(in the rows, 128 means zero)
Where one turn sends some rows of the set: a few examples, then the rows asked
k_411: [119 150 139 131 145 139 112 133 140 137  91 133 127  97  84 116 125 166
 102 137]
k_238: [118 158 176 151 133 134 125 143 103 161 117  92 106 136 138 145 127 130
 133 178]
k_327: [126 161 142 138 134 184 107 132 114 182 125  86 122 109 160 103 108 116
 110 156]
k_294: [133 157 156 136 122 188  99 113 116 177 136  90 113 101 153 104 114 121
 114 161]
k_393: [112 155 174 159 139 133 113 146 107 170 113  95 109 125 129 146 133 122
 132 176]
k_98: [118 150 170 158 131 137 117 145 101 159 118  97 111 126 130 150 133 127
 133 180]
k_920: [135 165 156 138 130 191 111 122 116 176 132 102 126  97 154 100 101 116
 115 157]
k_987: [130 156 113 134 189 150 107 139 135 129 135 131  82 123 100 100  89 134
 141 175]
k_280: [112 149 139 122 143 134  97 117 143 132  94 127 118 102  89 121 132 170
 101 144]
k_790: [125 154 122 122 182 134 108 146 135 135 144 125  72 119  95  97  91 125
 146 164]
k_913: [114 144 115 131 146 141 109 133 151 135  90 127 122 108  95 118 123 171
  99 139]
k_50: [135 143 115 133 151 168 105 104 144 114 159 126 112 110 130 156  96 109
 153 168]
k_839: [135 152 108 128 149 162 108  99 141 112 150 121 106 112 125 158  91 116
 155 161]
k_698: [132 156 127 130 181 145 108 141 136 125 141 128  83 133  85  98  90 128
 133 172]
k_338: [137 149 148 133 121 106 106  98 153 140 125 118  93 109 169  88 101 102
 120 129]
k_573: [111 129 130 118 132 150 125 110 163 118 125 124 127  87 142 167 104 142
 118 145]
k_740: [137 159 136 134 188 144 110 138 128 126 136 137  86 115  88  96  92 125
 144 168]
k_345: [131 151 140 122 188 147 100 128 134 124 146 127  75 118  92 101 100 131
 138 173]
k_170: [141 136 166 154 130 106 125 140 141 135 131 103 100 154 131 126 140 110
 131 140]
k_437: [125 163 141 130 129 190 106 130 125 183 145  94 122 116 154  99 108 121
 120 163]
k_999: [137 128 167 157 136 100 125 147 142 131 133 110  96 142 131 130 136 103
 132 144]
k_537: [109 150 118 123 134 136 102 135 138 149  96 119 123 103  85 121 129 166
 106 137]
k_383: [132 165 141 139 117 187 107 121 116 177 132  89 120 110 151 104  96 114
 110 161]
k_262: [126 159 131 129 119 101 111 108 160 148 122 122 111 120 168  88  98 108
 124 127]
k_143: [144 156 147 139 125 114 115 105 152 139 121 128 113 108 164  85  94  97
 120 121]
k_590: [109 152 129 127 140 133 110 132 142 136  91 125 123 112  85 119 115 170
  96 147]
k_221: [136 153 130 142 131 107 109 116 150 144 117 112 106 124 169  86  98  94
 119 122]
k_296: [135 131 169 160 142 100 117 147 146 143 131 107  98 141 127 125 138  98
 132 141]
k_367: [135 150 137 135 116 112 117 111 156 142 123 114 103 117 164  88  85  97
 112 125]
k_309: [117 131 126 110 135 157 129 111 163 118 126 115 118  89 134 165 102 147
 118 139]
k_165: [110 130 127 120 138 154 122 108 175 127 123 127 123  82 140 162 101 142
 121 146]
k_843: [133 148 111 138 154 170 101  99 154 123 154 129 111 105 128 153  97 113
 155 167]

k_367 goes to k_698
k_309 goes to k_170
Where do these go?
k_790 goes to k_437
k_573 goes to k_999
k_345 goes to k_294
k_913 goes to k_221
k_296 goes to k_843
k_740 goes to k_920

Where one turn sends some rows of the set: a few examples, then the rows asked
k_232: [128 170 102 156 124 126 171 122  95 124 147 130 125 150 120 139 126 126]
k_566: [123 136 140 130 136 152 136 131 142 123 113 138 123 137 149 175 116  88]
k_581: [134 196 127  79 124 124 155 171 134 102 123  84 115 144 135 138 128 117]
k_357: [141 124 123 151 138 157 129 142 148 112 116 111 133 135 138 161 107 104]
k_190: [130 150 119 111  93 103 130  95 139 121 123  74 133 127 119 160 130 138]
k_48: [120 148 131 121 117 134 115 139 130 117 124 149  95 119 130 113  74 139]
k_915: [124 143 169 105 127 140 135 153 103 125 134 116 162 112 163 126 117 131]
k_64: [130 148 134 148  96 112 173 134 146 128 124 128 106 131  95 167 106 130]
k_652: [128 164 134 115 110 104 171 174 118 120 121 117 125 156 155 105  90 125]
k_809: [126 155 151 115 123 102 102 107 146 111 142 111 117 115 136 178 105 119]
k_271: [132 150 124  98 102 118 122 143 153  93 150 130 132 110 133 147  75  96]
k_761: [ 82 145 121 134 108 151 159 148 134 130 146 134 157 106 150 121 105 116]
k_14: [112 173 134 124 142 119 175 126 145  90 142 131 130 136 171 113  97 105]
k_217: [122 178 166 121 131 124 115 155 152 136 128 125 146 100 146 160 106 138]
k_697: [106 164 155 117 129  98 171 129 104 120  97  94 118 112 116 147 142 115]
k_732: [129 158 128 126 137 114 154 169 165 118 128 105 164 133 152 142 150 142]
k_827: [106 176 118 119  92 160 134 112 116 121 127 101 112 117 119 129 148  95]
k_771: [131 154  98  98  95 143 138 136 123 119 139 109 154 166 142 110 119 150]
k_601: [ 82 163 113  92  89 138 151 124 130 126 101  95 141 126 129 160 142 130]
k_394: [122 188 125  85 108 136 141 156 133  70 117 101 111 156 141 160 128 123]
k_203: [128 142 129 130 115  97 134  92 151 106 124 122 143 122 111 112 130 146]
k_374: [ 90 154 102  95 122 105 124 123 105 101 158  98 109 127 138 121 129 105]
k_703: [145 162  85 140 153 125 144 124 141 105 134 117 106 132 138 116 105 117]
k_408: [ 99 144 115 145 104 129 164 165  88  98 138 104 101 141 150 132 111 129]
k_950: [100 158 165 120 120 115 170 128 112  95 105  90  89 124 128 136 136 134]
k_464: [152 146 130 140 100 120 165 132 155 106 126 109 101 118 113 167 102 156]
k_765: [110 160 110  91  92 131 142 168 127 123 150 132 110 127 133 139 140 171]
k_869: [133 189 154 131 109 107 148 111 118 119 165 109 130 112 119 112 104 136]
k_766: [ 99 171 134  96 104 157 127 165 148 117  99 118 134 120 148 151 119 162]
k_134: [116 155 127 108 157 122 156 152 154  98 143 127 163 149 155 157 139 133]

k_761 goes to k_374
k_915 goes to k_827
k_697 goes to k_566
Where do these go?
k_232 goes to k_14
k_766 goes to k_190
k_581 goes to k_64

Where one turn sends some rows of the set: a few examples, then the rows asked
k_886: [169 121 156 160 107 150 120 129 132  98 158 106 153 139  99 112 156 127]
k_858: [141 138 142 115 136 140 113 141 126 127 116 124 135 115 110 104 183 133]
k_169: [159 102 173 103 149 184 146  78 157 125 167 145 160 121 109 111 129 139]
k_998: [143 144 160 132 131 165 141  97 132 110 178 156 180 121  97 112 133 148]
k_763: [138 122 183  98 120 174 140  82 144 148 175 123 159 163  93 119 156 114]
k_373: [164 124 121 107 133 109 143 127 166  99 114 119 151 122 104 127 168 118]
k_617: [144 109 122 104 128 156 146  58 117 149  97 120 149 117 101 119 160 104]
k_577: [163 167 141 130 131 132 139 121 141 146 132 118 159 136  96 135 193 144]
k_882: [154  88 119 115 107 145 148 105 163 113 129 123 154  87 101 101 129 108]
k_298: [140 157 192  96 122 140 118 108 146 125 136 105 143 135 100 127 195 123]
k_919: [137 100 144 109  96 176 135  45 154 127 123 142 148 125  89 101 127 121]
k_871: [152 147 167 138 145 188 130 107 122 125 160 109 167 154  96 113 177 144]
k_789: [128 134 145 145 122 160 165  55 156 145 127 136 175 152  95 120 145 143]
k_777: [168 131 113  91 129 169 135  85 154  83  88 117 150 137  97 113 159 118]
k_308: [139 123 177  93 125 203 130  57 128 107 140 123 154 148 105 122 149 144]
k_604: [142 113  91  97 120 137 129  99 134 146 126 125 149  92  85 115 163 134]
k_885: [158 108 121  92 141 145 136  53 171 111 134 133 157  87  84 111 146 139]
k_78: [169 125 155 100 111 152 123 123 187 104 134  91 130 138  93 118 179 138]

k_617 goes to k_998
k_298 goes to k_604
k_885 goes to k_763
Where do these go?
k_308 goes to k_577
k_777 goes to k_789
k_373 goes to k_919

